[[132 135 135 158 130]
 [118 117 128 103 129]
 [120 117 128 104 129]]
->
[[132 135]
 [118 117]
 [120 117]]

[[119 133 153 152]
 [131 137 130 126]
 [131 125 121 131]
 [115 130 137 141]]
->
[[119 133]
 [131 137]
 [131 125]]

[[132 116]
 [127 124]
 [114 101]
 [136 124]]
->
[[132 116]
 [127 124]
 [114 101]]

[[123 157 126 126]
 [152 131 108 106]
 [105 121 149 150]
 [152 133 106 105]
 [154 131 108 106]]
->
[[123 157]
 [152 131]
 [105 121]]

[[124 155 126 126]
 [124 152 126 126]
 [139 109 118 118]]
->
[[124 155]
 [124 152]
 [139 109]]

[[108 146 108]
 [150 132 113]
 [147 143 155]
 [121 148 120]]
->
[[108 146]
 [150 132]
 [147 143]]

[[112 145 144 130 130]
 [127 131 130 151 151]
 [127 131 130 152 152]]
->
[[112 145]
 [127 131]
 [127 131]]
---
[[149 109 124]
 [145 147 118]
 [133 152 130]
 [132 114 125]]
->
[[147 118]
 [152 130]]

[[154 155 155 120 153]
 [114 113 113 137 114]
 [155 155 155 119 153]
 [134 135 135 132 134]]
->
[[113 113]
 [155 155]]

[[153 149 133 137 126]
 [ 98 106 122 148 135]
 [105 108 124 116 127]]
->
[[106 122]
 [108 124]]

[[141 127 128]
 [104 135 113]
 [144 152 137]]
->
[[135 113]
 [152 137]]

[[122 116 128]
 [145 140 126]
 [158 145 135]
 [130 113 134]]
->
[[140 126]
 [145 135]]

[[121 149 150 148 145]
 [144  98 121 107 104]
 [115 148 106 121  98]]
->
[[ 98 121]
 [148 106]]

[[151 104 107]
 [104 142 156]
 [150 103 106]
 [152 102 106]]
->
[[142 156]
 [103 106]]

[[140 151 119 122]
 [143 123 105 138]
 [143 123 104 139]
 [142 123 104 138]
 [110 135 125 122]]
->
[[123 105]
 [123 104]]

[[106 125 134 142 132]
 [104 126 126 149 130]
 [111 130 116 140 133]
 [140 134 104 122 128]
 [135 122 151 125 122]]
->
[[126 126]
 [130 116]]
---
[[108 144 142 124 142 141 145 144 144 111 145 132]
 [116 123 148 100 149 149 123 124 123 149 123 157]]
->
[[132 108 144 142 124 142 141 145 144 144 111 145]
 [157 116 123 148 100 149 149 123 124 123 149 123]]

[[128 106 138 133 146 127]
 [116 105 130 126 117 127]]
->
[[127 128 106 138 133 146]
 [127 116 105 130 126 117]]

[[137 114 120 129 131 129]
 [112 136 133 125 132 133]
 [102 142 133 132 120 136]
 [129 126 125 133 131 130]
 [119 123 120 100 136 140]
 [141 135 134 132 132 117]
 [124 133 133 148 133 131]
 [134 131 130 116 115 119]
 [141 127 130 117 132 120]
 [125 119 119 143 117 135]
 [140 112 117 135 128 129]
 [136 125 125 138 109 123]]
->
[[129 137 114 120 129 131]
 [133 112 136 133 125 132]
 [136 102 142 133 132 120]
 [130 129 126 125 133 131]
 [140 119 123 120 100 136]
 [117 141 135 134 132 132]
 [131 124 133 133 148 133]
 [119 134 131 130 116 115]
 [120 141 127 130 117 132]
 [135 125 119 119 143 117]
 [129 140 112 117 135 128]
 [123 136 125 125 138 109]]

[[128 120 129 130 123 115 133 127 118 142 138 123 137]
 [124 119 123 125 123 122 138 130 122 138 138 120 127]
 [134 150 127 126 136 150 133 130 148 120 126 133 127]]
->
[[137 128 120 129 130 123 115 133 127 118 142 138 123]
 [127 124 119 123 125 123 122 138 130 122 138 138 120]
 [127 134 150 127 126 136 150 133 130 148 120 126 133]]

[[131 120 133 136 129 125 135 134 133 120 124]
 [135 145 123 127 113 132 128 147 124 100 126]
 [140 148 136 109 112 130 118 148 123 100 140]
 [133 125 138 134 117 111 119 127 144 135 138]
 [128 118 138 133 123 125 125 127 142 130 131]]
->
[[124 131 120 133 136 129 125 135 134 133 120]
 [126 135 145 123 127 113 132 128 147 124 100]
 [140 140 148 136 109 112 130 118 148 123 100]
 [138 133 125 138 134 117 111 119 127 144 135]
 [131 128 118 138 133 123 125 125 127 142 130]]

[[135 132 130 129 119 121 122 126 124 137 125 130]
 [122 126 117 133 133 135 127 142 119 132 142 121]
 [126 131 124 127 128 133 131 142 124 132 138 123]
 [126 125 133 133 127 131 123 128 137 129 126 129]
 [116 118 141 139 133 142 121 132 156 121 124 129]
 [127 117 126 118 131 136 117 132 124 127 124 136]
 [118 120 112 143 135 124 123 119 123 127 136 127]
 [111 135 133 136 133 102 122 129 134 138 121 129]]
->
[[130 135 132 130 129 119 121 122 126 124 137 125]
 [121 122 126 117 133 133 135 127 142 119 132 142]
 [123 126 131 124 127 128 133 131 142 124 132 138]
 [129 126 125 133 133 127 131 123 128 137 129 126]
 [129 116 118 141 139 133 142 121 132 156 121 124]
 [136 127 117 126 118 131 136 117 132 124 127 124]
 [127 118 120 112 143 135 124 123 119 123 127 136]
 [129 111 135 133 136 133 102 122 129 134 138 121]]

[[149 139 142 136 150 150 150 143 126 120 145 119 107]
 [112 114 115 104 109 112 120 118 108 119 152 150 132]
 [119 119 130 106 125 135 135 108 133 122 148 120 124]
 [119 121 128 102 126 136 128 105 123 120 153 114 117]]
->
[[107 149 139 142 136 150 150 150 143 126 120 145 119]
 [132 112 114 115 104 109 112 120 118 108 119 152 150]
 [124 119 119 130 106 125 135 135 108 133 122 148 120]
 [117 119 121 128 102 126 136 128 105 123 120 153 114]]

[[144 138 156 129]
 [137 149 107 143]
 [129 154 101 153]
 [120 112 148 128]
 [143 140 155 129]
 [143 140 153 139]
 [121 103 153 118]
 [146 138 152 131]]
->
[[129 144 138 156]
 [143 137 149 107]
 [153 129 154 101]
 [128 120 112 148]
 [129 143 140 155]
 [139 143 140 153]
 [118 121 103 153]
 [131 146 138 152]]
---
[[115 125 126 114 140]
 [120 128 116 106 138]
 [115 152 139 131 129]
 [128 125 118 112 134]]
->
[[115 125]
 [120 128]]

[[133 119 152]
 [136 114 157]
 [133 119 151]]
->
[[133 119]
 [136 114]]

[[118 129 132 124 154]
 [151 133 129 128 106]
 [142 128 124 131  99]
 [129 136 137 121 155]
 [111 126 130 126 155]]
->
[[118 129]
 [151 133]]

[[128 140 150 149 137]
 [122 121 101 106 121]
 [137 130  98 120 128]
 [132 132 157 152 134]
 [125 145 148 145 141]]
->
[[128 140]
 [122 121]]

[[149 154 114]
 [127 124 145]
 [106 103 112]
 [126 116 122]]
->
[[149 154]
 [127 124]]

[[121 130 126]
 [128 113 104]
 [120 141 142]
 [141 127 137]]
->
[[121 130]
 [128 113]]

[[154 151]
 [128 125]
 [107 124]]
->
[[154 151]
 [128 125]]
